In the data rows, the value 500 means zero.
Here are some rows, each followed by its group. Rows of different groups can look alike.
[426 575 417 500 496 502 505 499 300 496 395 398 503 393 319 496 395 398 502
 497 504 499 500 501 499 499 501 497 501 496 398 497 499 501 397 500 501 502
 500 398 402 502 400 394 400] 0
[502 498 498 500 496 502 505 499 499 496 599 398 503 497 587 496 499 502 502
 497 504 499 500 397 499 499 501 393 293 392 502 497 395 501 501 500 397 606
 596 606 599 502 608 597 700] 1
[806 807 741 590 692 603 604 499 499 496 599 502 588 601 587 600 499 606 502
 497 606 587 500 501 603 499 501 497 501 600 502 497 499 605 501 500 501 502
 500 502 500 502 504 496 500] 2
[502 575 498 500 594 502 505 499 399 496 497 502 673 497 497 600 603 606 606
 602 504 499 604 605 603 593 501 601 710 600 606 601 499 605 605 500 605 606
 596 606 599 502 608 699 600] 3
[274 267 336 318 398 402 505 499 499 496 497 502 503 497 587 392 499 502 502
 497 504 587 396 501 499 405 501 497 501 600 606 601 499 605 501 500 605 606
 596 502 500 502 608 597 600] 2
[654 652 660 681 594 603 604 585 698 577 700 710 588 601 676 600 499 502 502
 497 504 499 500 501 603 499 501 497 501 496 502 601 499 501 501 500 501 502
 596 502 500 502 504 394 500] 4
[502 498 498 500 496 502 505 499 499 416 395 502 503 497 497 496 395 502 606
 497 403 499 500 501 395 499 411 497 293 392 502 497 499 501 605 396 501 606
 692 606 500 502 608 597 801] 5
[502 498 498 500 594 502 604 499 499 496 395 502 503 393 408 496 395 502 502
 602 504 587 500 397 499 499 501 497 501 496 398 497 395 397 397 396 397 398
 403 398 500 400 400 597 500] 6
[502 575 579 500 594 603 505 585 599 577 497 502 503 497 587 496 603 398 398
 497 301 322 500 605 395 405 501 497 501 496 502 497 499 501 397 500 501 502
 500 502 500 605 504 496 500] 7
[578 575 660 681 692 704 604 585 499 577 599 502 503 497 408 496 499 502 398
 289 504 322 396 397 395 405 411 393 397 288 502 497 499 501 501 500 501 502
 500 606 500 400 400 496 500] 2
[502 498 498 409 398 502 505 585 599 577 599 606 588 601 765 704 603 606 606
 602 504 499 500 397 499 499 411 705 501 496 502 497 499 501 501 500 501 502
 403 502 500 502 504 597 400] 0
[502 498 417 409 398 301 405 413 300 335 395 398 418 497 408 496 603 398 502
 289 504 411 396 501 499 499 590 497 501 496 502 497 499 397 397 500 501 606
 596 502 698 502 712 597 600] 4
[502 498 579 500 398 402 306 242 399 254 395 502 503 393 497 496 499 710 398
 497 606 499 500 605 499 499 501 497 501 496 398 497 603 501 501 396 605 606
 596 606 500 502 504 597 500] 4
[578 498 498 409 594 502 505 499 499 577 395 398 333 289 319 496 290 398 398
 497 504 499 396 605 395 499 501 497 501 496 398 497 395 397 501 292 293 398
 596 502 500 195 504 496 500] 0
[426 498 498 500 398 502 405 499 499 577 599 398 503 393 587 496 499 502 502
 393 504 499 500 501 499 499 501 705 605 600 710 601 499 605 397 813 709 502
 500 606 599 707 608 597 500] 6
[578 498 498 500 594 402 505 499 499 577 497 398 503 497 497 496 499 398 398
 393 504 411 396 397 395 405 411 393 501 496 502 497 499 501 293 500 501 502
 307 502 402 502 400 394 300] 7
[502 498 498 500 496 502 505 499 499 496 497 502 503 601 497 496 499 502 502
 497 403 499 500 501 395 593 501 497 605 496 606 497 603 501 709 604 605 710
 692 606 698 502 712 699 600] 1
[426 421 417 409 496 402 505 413 499 496 497 502 503 497 319 496 395 502 606
 602 403 499 604 605 603 593 680 601 605 496 502 497 395 605 501 396 605 398
 500 606 402 400 504 496 500] 7
[426 421 417 409 398 402 405 499 399 496 497 502 503 497 497 496 499 502 398
 393 403 411 396 397 395 405 411 393 397 392 606 497 395 397 501 500 397 502
 500 502 500 502 504 496 500] 7
[426 498 498 590 496 502 505 499 499 496 497 502 503 497 497 704 499 606 606
 497 606 587 500 501 395 405 411 393 397 392 398 393 291 397 397 292 293 502
 403 606 500 195 400 597 500] 6
[274 267 174 318 300 301 405 499 399 496 497 398 418 497 497 496 603 502 502
 497 504 499 604 501 603 499 501 601 605 600 502 601 603 605 501 500 605 502
 500 502 500 502 608 597 500] 2
[502 575 498 500 594 603 604 585 399 496 599 502 588 497 497 496 499 398 502
 393 403 499 396 397 395 405 411 393 397 392 502 497 499 501 501 500 501 502
 500 502 500 502 608 496 500] 7
[502 498 498 500 594 704 604 842 698 739 599 606 503 601 497 496 499 502 502
 602 504 587 604 501 603 499 590 601 605 496 606 497 499 605 501 500 605 502
 500 502 500 502 504 496 500] 4
[502 421 498 500 594 502 604 585 599 496 599 606 588 601 587 600 603 606 606
 602 707 676 604 501 499 405 501 497 501 496 502 497 603 501 501 500 501 502
 500 502 402 502 400 496 500] 7
[426 421 417 318 300 200 206  70 300  93 293 398 333 497 408 496 499 502 502
 497 504 499 500 605 499 499 501 497 605 496 502 497 499 501 501 500 501 502
 596 502 402 400 504 597 500] 4
[426 344 336 318 300 402 505 413 499 496 497 502 503 497 497 496 499 502 606
 497 504 499 500 501 499 499 501 497 501 496 502 497 499 397 501 500 501 502
 403 502 402 502 504 394 400] 2
[502 498 498 500 594 502 505 499 599 496 497 502 418 497 497 496 499 502 502
 602 504 499 500 501 603 593 501 289 501 496 502 497 499 397 501 500 397 502
 692 606 599 502 504 699 801] 5
[426 421 417 409 398 402 405 499 499 496 395 398 333 497 497 496 499 606 606
 602 707 587 604 605 395 499 590 497 501 600 502 601 499 501 501 604 501 398
 500 502 500 502 504 496 500] 7
[654 652 579 681 594 502 505 499 499 496 497 502 418 497 497 496 499 502 398
 497 504 499 396 397 499 405 322 497 501 392 502 497 499 501 501 500 501 502
 500 502 500 502 504 496 500] 2
[502 498 417 500 496 502 505 585 499 496 599 502 503 601 497 496 499 398 398
 393 403 411 500 397 395 499 411 393 397 392 398 393 395 501 293 500 397 294
 403 294 303 502 295 293 300] 1
[502 498 498 409 398 402 306 242 300 254 497 502 503 497 497 496 603 502 502
 602 504 499 604 605 603 593 590 497 501 496 398 497 499 501 501 500 501 502
 500 606 500 502 608 496 500] 4
[502 421 498 409 398 301 405 242 399 254 395 398 418 497 408 496 290 502 502
 497 504 411 500 501 499 405 411 497 501 496 502 601 395 501 605 500 605 606
 596 502 599 502 608 699 600] 4
[426 498 498 500 692 502 505 499 499 496 497 502 503 601 497 496 395 502 398
 393 403 411 396 397 499 405 501 393 397 496 398 393 291 293 501 292 293 502
 500 502 500 297 504 597 600] 6
[502 498 579 500 496 603 505 413 499 577 497 502 503 601 497 600 603 502 502
 393 504 499 604 501 603 593 501 497 605 600 606 705 499 605 501 396 605 606
 596 502 500 400 504 496 500] 6
[426 498 498 500 496 502 505 499 399 496 395 398 503 289 319 496 499 502 502
 497 504 499 500 501 499 499 501 601 501 496 502 497 499 501 501 500 501 502
 500 502 402 502 400 597 500] 0
[502 498 498 500 496 502 405 499 399 496 293 294 333 393 408 392 395 398 502
 497 504 499 500 501 499 499 501 393 501 496 502 497 499 501 605 500 501 502
 596 606 599 400 504 597 600] 0
[426 421 417 500 398 502 505 499 499 496 599 606 673 705 676 704 707 606 606
 497 403 499 500 501 395 499 501 497 501 496 502 601 499 501 501 500 501 502
 500 502 402 502 504 496 500] 0
[350 421 417 409 398 402 505 585 499 496 599 502 588 601 587 600 603 606 502
 497 504 499 500 605 499 593 590 497 397 496 502 497 499 501 501 500 501 398
 500 398 500 502 504 496 500] 0
[730 729 741 681 692 603 505 499 499 416 497 502 503 497 497 496 499 502 502
 497 504 411 500 501 499 499 411 497 501 392 502 497 499 605 501 500 397 502
 500 502 500 502 400 394 500] 2
[502 575 498 500 594 704 704 671 599 819 599 502 503 497 497 600 499 502 502
 497 504 411 500 501 499 593 501 497 501 496 502 497 499 605 501 500 501 502
 500 502 599 400 504 394 500] 4
[654 729 660 590 594 502 604 585 499 496 599 502 503 497 408 496 499 502 502
 497 504 499 604 501 395 499 501 601 397 392 502 497 499 501 501 500 501 502
 500 502 599 400 504 597 500] 2
[502 498 417 500 496 502 505 413 599 496 497 502 418 497 497 496 499 502 502
 497 504 587 604 501 603 499 501 393 501 496 502 601 707 501 501 708 501 502
 403 502 500 809 504 496 500] 1
[426 498 498 500 496 502 604 499 499 496 700 710 673 809 854 704 707 710 606
 706 606 499 500 501 499 499 590 497 501 600 502 497 603 501 501 500 501 502
 500 502 402 502 608 496 500] 0
[274 344 336 409 398 402 405 413 599 416 497 398 503 497 497 496 499 502 398
 497 403 411 500 501 499 499 501 497 501 496 502 497 499 397 501 396 501 502
 596 502 500 502 504 496 600] 2
[426 498 498 500 496 502 505 585 499 577 497 502 503 393 497 496 499 502 502
 393 504 499 396 293 499 311 143 497 501 496 606 497 603 501 501 500 501 502
 500 502 599 605 504 496 500] 3
[502 421 417 409 496 502 505 499 499 496 497 502 503 497 497 392 395 294 294
 289 301 234 500 397 395 405 322 497 397 496 502 393 395 501 501 500 501 502
 596 502 698 502 504 496 500] 7
[502 498 498 590 496 502 505 499 499 496 395 606 503 601 587 600 603 606 606
 602 707 499 604 710 707 593 590 705 605 600 502 497 499 501 501 500 501 502
 500 398 500 502 400 394 500] 7
[502 498 498 500 496 502 306 413 399 416 395 398 247 393 408 288 603 398 502
 497 606 587 500 501 499 499 501 497 501 600 398 497 499 501 501 500 501 502
 500 502 500 605 504 496 500] 4
[502 498 498 500 496 502 505 499 599 496 497 502 588 497 497 496 499 502 502
 602 504 499 396 501 395 499 501 393 397 288 398 497 187 293 397 500 293 502
 500 606 698 400 504 597 600] 6
[502 498 498 500 398 502 505 499 499 496 497 606 503 601 676 496 603 606 606
 497 504 499 604 501 499 499 501 497 501 496 502 497 499 501 605 500 397 606
 596 606 599 400 608 496 600] 0
[502 498 498 500 496 502 505 585 599 496 497 502 503 497 587 496 499 502 606
 602 606 587 604 501 395 499 590 601 501 496 502 497 499 501 501 500 501 398
 500 398 500 605 400 394 400] 7
[502 575 579 500 496 502 505 499 599 496 497 294 503 497 497 496 499 502 606
 497 403 499 500 501 499 499 501 601 501 496 502 497 499 501 501 604 501 606
 596 606 599 502 712 597 600] 5
[578 575 579 590 594 603 505 499 499 577 497 502 333 393 408 392 290 502 502
 393 403 411 500 397 499 499 501 497 501 392 502 497 499 501 501 500 501 502
 403 502 500 502 504 496 400] 7
[578 498 498 500 398 402 405 327 399 335 395 398 418 497 497 496 499 398 502
 497 504 411 500 501 499 405 501 497 501 496 502 497 499 605 501 396 501 502
 500 502 500 400 504 496 600] 4
[426 421 498 500 496 502 505 499 499 496 497 502 503 497 408 392 499 502 502
 497 504 499 500 501 499 499 590 497 397 392 294 289 395 293 397 396 189 398
 403 502 500 400 400 394 400] 1
[502 498 498 590 496 502 505 499 499 496 497 502 418 497 587 496 499 398 502
 497 301 411 396 501 395 499 501 497 605 600 606 601 603 605 501 604 605 502
 403 502 500 605 504 496 400] 6
[502 498 498 500 496 603 704 585 698 577 599 606 588 497 587 496 499 502 502
 497 504 499 604 501 499 499 501 705 605 496 606 393 603 501 501 604 501 502
 500 502 599 605 504 496 300] 4
[730 729 660 772 692 704 604 585 599 577 497 502 418 497 497 496 499 606 502
 497 504 499 604 501 603 499 501 601 501 496 502 497 499 501 605 500 501 502
 596 502 500 502 504 496 500] 2
[578 575 579 500 496 502 405 327 399 335 395 502 503 497 497 496 499 502 502
 497 504 499 500 501 499 499 501 497 501 496 502 497 499 501 501 396 605 502
 500 502 500 502 504 496 500] 4
[350 267 336 318 398 301 505 499 399 496 395 398 418 393 408 392 395 294 294
 497 504 499 500 501 499 405 501 497 501 496 502 497 499 501 501 500 501 502
 500 502 500 400 504 496 500] 2
[426 267 417 318 398 402 405 413 399 416 395 398 333 393 408 392 395 398 502
 393 504 499 500 605 499 499 501 497 501 496 502 497 499 501 501 500 397 502
 500 502 402 400 504 496 500] 4
[350 421 336 318 202 402 405 413 499 416 599 502 588 497 497 600 603 606 606
 497 606 587 500 605 603 499 501 393 501 496 502 497 603 501 501 500 501 502
 500 398 500 502 504 496 500] 2
[578 575 579 500 496 502 405 499 599 496 599 710 759 809 765 808 811 710 606
 602 606 587 500 605 499 499 501 497 501 496 502 393 499 605 501 500 397 502
 403 502 599 502 504 496 500] 0
[502 498 498 590 594 603 704 585 599 577 599 502 588 497 497 496 499 502 502
 497 504 499 500 501 499 499 590 497 501 496 502 497 499 397 501 500 501 502
 500 294 402 502 504 496 500] 4
[426 498 498 590 594 502 704 757 698 819 599 502 503 497 497 496 395 606 502
 497 504 499 396 397 499 499 501 497 397 496 502 497 499 397 501 500 501 502
 403 502 500 605 504 496 500] 4
[578 498 498 500 496 502 505 499 499 496 497 398 588 393 408 392 395 398 502
 497 403 499 500 501 499 499 501 601 397 496 502 393 499 501 397 500 397 190
 307 294 204 605 191 293 300] 5
[502 498 579 590 594 704 704 671 698 658 700 502 759 497 676 496 499 502 606
 497 504 499 604 605 499 405 590 497 501 496 502 497 499 397 501 396 501 502
 500 502 500 502 504 496 500] 4
[426 498 498 590 496 502 505 499 499 496 497 502 418 497 497 496 603 502 502
 497 504 499 500 501 395 499 411 497 501 496 398 393 499 397 293 500 397 398
 307 294 303 605 295 191 300] 1
[502 421 498 500 496 603 505 499 698 496 599 606 673 497 587 496 499 502 502
 393 504 499 396 397 395 405 411 393 501 496 502 497 499 501 501 604 501 502
 500 502 500 605 504 496 500] 0
[426 421 417 409 496 502 505 499 599 496 599 710 673 601 587 600 603 606 606
 602 606 676 500 397 499 405 501 497 397 496 398 497 499 501 501 396 501 606
 500 502 500 502 608 496 500] 0
[502 498 498 590 594 603 604 585 599 496 599 502 503 393 408 392 395 294 502
 497 504 499 500 501 499 499 501 601 501 496 502 497 499 501 501 500 501 502
 596 502 500 502 504 496 600] 0
[502 421 498 590 594 502 505 499 499 496 497 502 588 497 497 600 499 606 606
 602 606 676 708 605 395 405 501 497 397 392 398 497 291 397 397 292 397 502
 403 502 500 297 504 496 500] 6
[426 498 498 500 496 502 604 585 499 496 497 502 588 601 587 600 603 606 606
 602 606 587 604 605 603 593 590 601 605 600 606 601 603 605 501 604 605 398
 500 502 599 605 504 597 400] 7
[654 652 660 681 692 603 604 585 599 496 497 606 503 497 497 600 603 606 502
 497 504 499 500 501 499 499 501 497 501 496 502 497 499 501 501 500 501 502
 500 502 500 502 504 496 500] 2
[502 498 498 500 496 402 505 499 599 496 497 502 418 497 497 496 499 502 606
 393 504 499 604 710 603 593 590 601 501 600 502 497 603 501 501 500 501 502
 500 502 500 502 504 496 500] 7
[350 344 417 409 398 402 505 499 399 496 293 398 333 393 497 496 395 398 502
 497 504 499 500 397 499 499 590 601 501 496 502 497 499 501 501 500 397 502
 500 502 500 605 504 496 500] 0
[502 498 579 500 496 502 505 499 499 496 599 502 503 497 497 496 499 606 502
 497 504 411 396 397 395 499 411 393 397 288 398 289 395 397 397 396 397 398
 403 398 402 400 400 394 600] 3
[426 498 498 500 398 502 505 499 399 496 293 294 247 289 319 392 395 398 398
 497 504 499 500 397 395 499 501 393 397 392 502 393 395 397 501 396 293 502
 500 502 500 400 400 496 500] 0
[502 498 498 500 496 502 505 499 599 496 599 606 588 705 676 808 707 710 606
 497 606 587 396 501 499 499 501 497 501 496 502 497 499 501 605 500 605 606
 596 606 599 502 608 597 600] 0
[502 498 498 500 594 502 505 499 399 496 497 502 503 497 497 600 499 502 502
 602 504 499 604 605 603 687 680 705 501 600 606 497 499 501 501 500 501 398
 500 398 303 502 400 394 500] 3
[502 498 498 500 594 603 604 671 499 658 599 502 503 497 319 496 499 502 502
 393 504 499 500 501 499 499 501 497 397 496 398 393 291 397 501 188 397 502
 307 502 500 195 400 496 500] 1
[502 498 498 500 398 502 505 413 499 496 395 398 418 393 319 288 290 294 398
 393 403 411 292 501 395 499 501 393 397 496 398 393 395 501 397 604 397 502
 500 502 402 502 504 496 500] 0
[502 498 498 500 496 402 505 499 499 496 497 502 418 497 497 496 499 606 502
 497 606 587 500 501 395 499 590 393 397 392 398 393 395 293 501 396 293 502
 500 502 599 502 504 496 500] 6
[958 807 903 863 790 603 604 499 499 496 497 398 503 497 408 496 499 502 606
 497 504 499 500 501 603 405 501 393 501 496 502 497 499 501 397 500 397 502
 500 398 500 502 504 496 500] 2
[578 498 498 590 594 603 704 671 599 739 599 502 503 601 497 496 499 502 502
 497 504 499 500 501 499 593 501 497 501 392 502 601 499 605 605 500 501 606
 500 606 599 502 504 597 600] 4
[578 421 498 500 496 502 505 499 499 496 497 502 503 497 319 600 499 502 502
 497 504 499 396 397 395 405 411 289 397 392 398 497 395 397 397 500 397 294
 211 294 303 502 295 293 400] 5
[426 498 579 500 594 502 505 585 499 496 497 502 503 497 408 496 499 398 502
 497 504 499 500 397 603 499 411 601 605 600 710 497 499 605 501 500 605 502
 500 502 500 502 504 496 500] 6
[502 498 579 409 496 502 505 499 499 496 497 398 418 497 408 496 499 606 710
 602 606 764 604 710 603 593 590 601 605 600 502 497 707 605 501 396 501 398
 500 502 500 502 504 496 600] 7
[502 421 498 500 398 502 505 413 499 496 497 606 503 601 587 600 603 710 606
 602 606 764 604 605 603 499 501 497 605 496 502 601 395 501 605 396 501 606
 500 502 599 297 504 496 500] 7
[578 575 579 590 398 502 505 499 499 496 599 502 503 497 497 392 603 502 502
 497 504 499 500 501 499 499 501 497 501 496 502 393 499 501 397 500 501 294
 307 190 303 400 295 293 400] 1
Which 3 groups are nearest to each row below, nearest first, going by the distance to the group's nearest row?
[350 421 417 500 496 402 505 499 499 496 497 502 418 497 497 496 499 502 606
 706 403 499 500 605 499 593 590 497 605 496 606 601 707 605 709 604 605 606
 885 710 599 707 712 699 700] -> 1 3 5
Which 3 groups are nearest to each row below, nearest first, going by the average distance to the group's rows?
[502 498 498 409 496 402 505 413 499 496 395 398 418 497 408 392 499 606 710
 602 707 764 604 501 499 499 501 497 501 496 502 497 499 501 501 500 397 502
 500 502 500 502 504 496 400] -> 7 6 0
Which 2 groups are nearest to each row below, nearest first, going by the average distance to the group's rows?
[502 421 498 500 496 502 405 499 499 496 497 502 503 497 497 496 499 398 502
 497 504 499 500 397 499 499 411 393 397 392 398 393 395 397 293 396 397 398
 500 606 500 400 504 496 500] -> 6 1
[502 498 498 409 496 502 505 499 499 496 599 502 588 497 408 496 499 502 398
 497 504 499 500 501 395 499 501 497 397 392 398 393 395 397 293 500 501 294
 307 294 303 502 400 293 300] -> 1 5
[502 498 498 500 496 402 306 585 399 496 497 502 418 497 408 496 499 502 502
 497 504 587 396 501 499 499 501 497 397 392 502 289 395 397 293 396 397 294
 307 502 303 502 295 293 400] -> 1 5
Which 2 groups are nearest to each row below, nearest first, going by the distance to the centre of the group?
[502 498 498 500 496 502 505 499 499 416 599 606 588 601 587 600 499 606 502
 497 504 411 500 501 499 499 501 497 501 600 502 497 499 501 501 500 501 502
 500 502 500 605 504 496 600] -> 0 3
[350 498 498 409 496 502 505 499 599 496 497 502 503 497 497 704 603 606 606
 602 809 676 604 501 499 499 501 497 501 496 502 497 395 605 605 396 501 606
 596 606 599 400 608 597 600] -> 0 6
Which 3 groups are nearest to each row below, nearest first, going by the distance to the centre of the group?
[502 575 579 500 496 502 505 499 499 496 497 502 588 497 497 496 499 502 398
 393 504 587 604 501 499 499 501 497 605 600 502 497 603 605 501 708 605 502
 500 502 500 605 504 496 400] -> 7 2 4
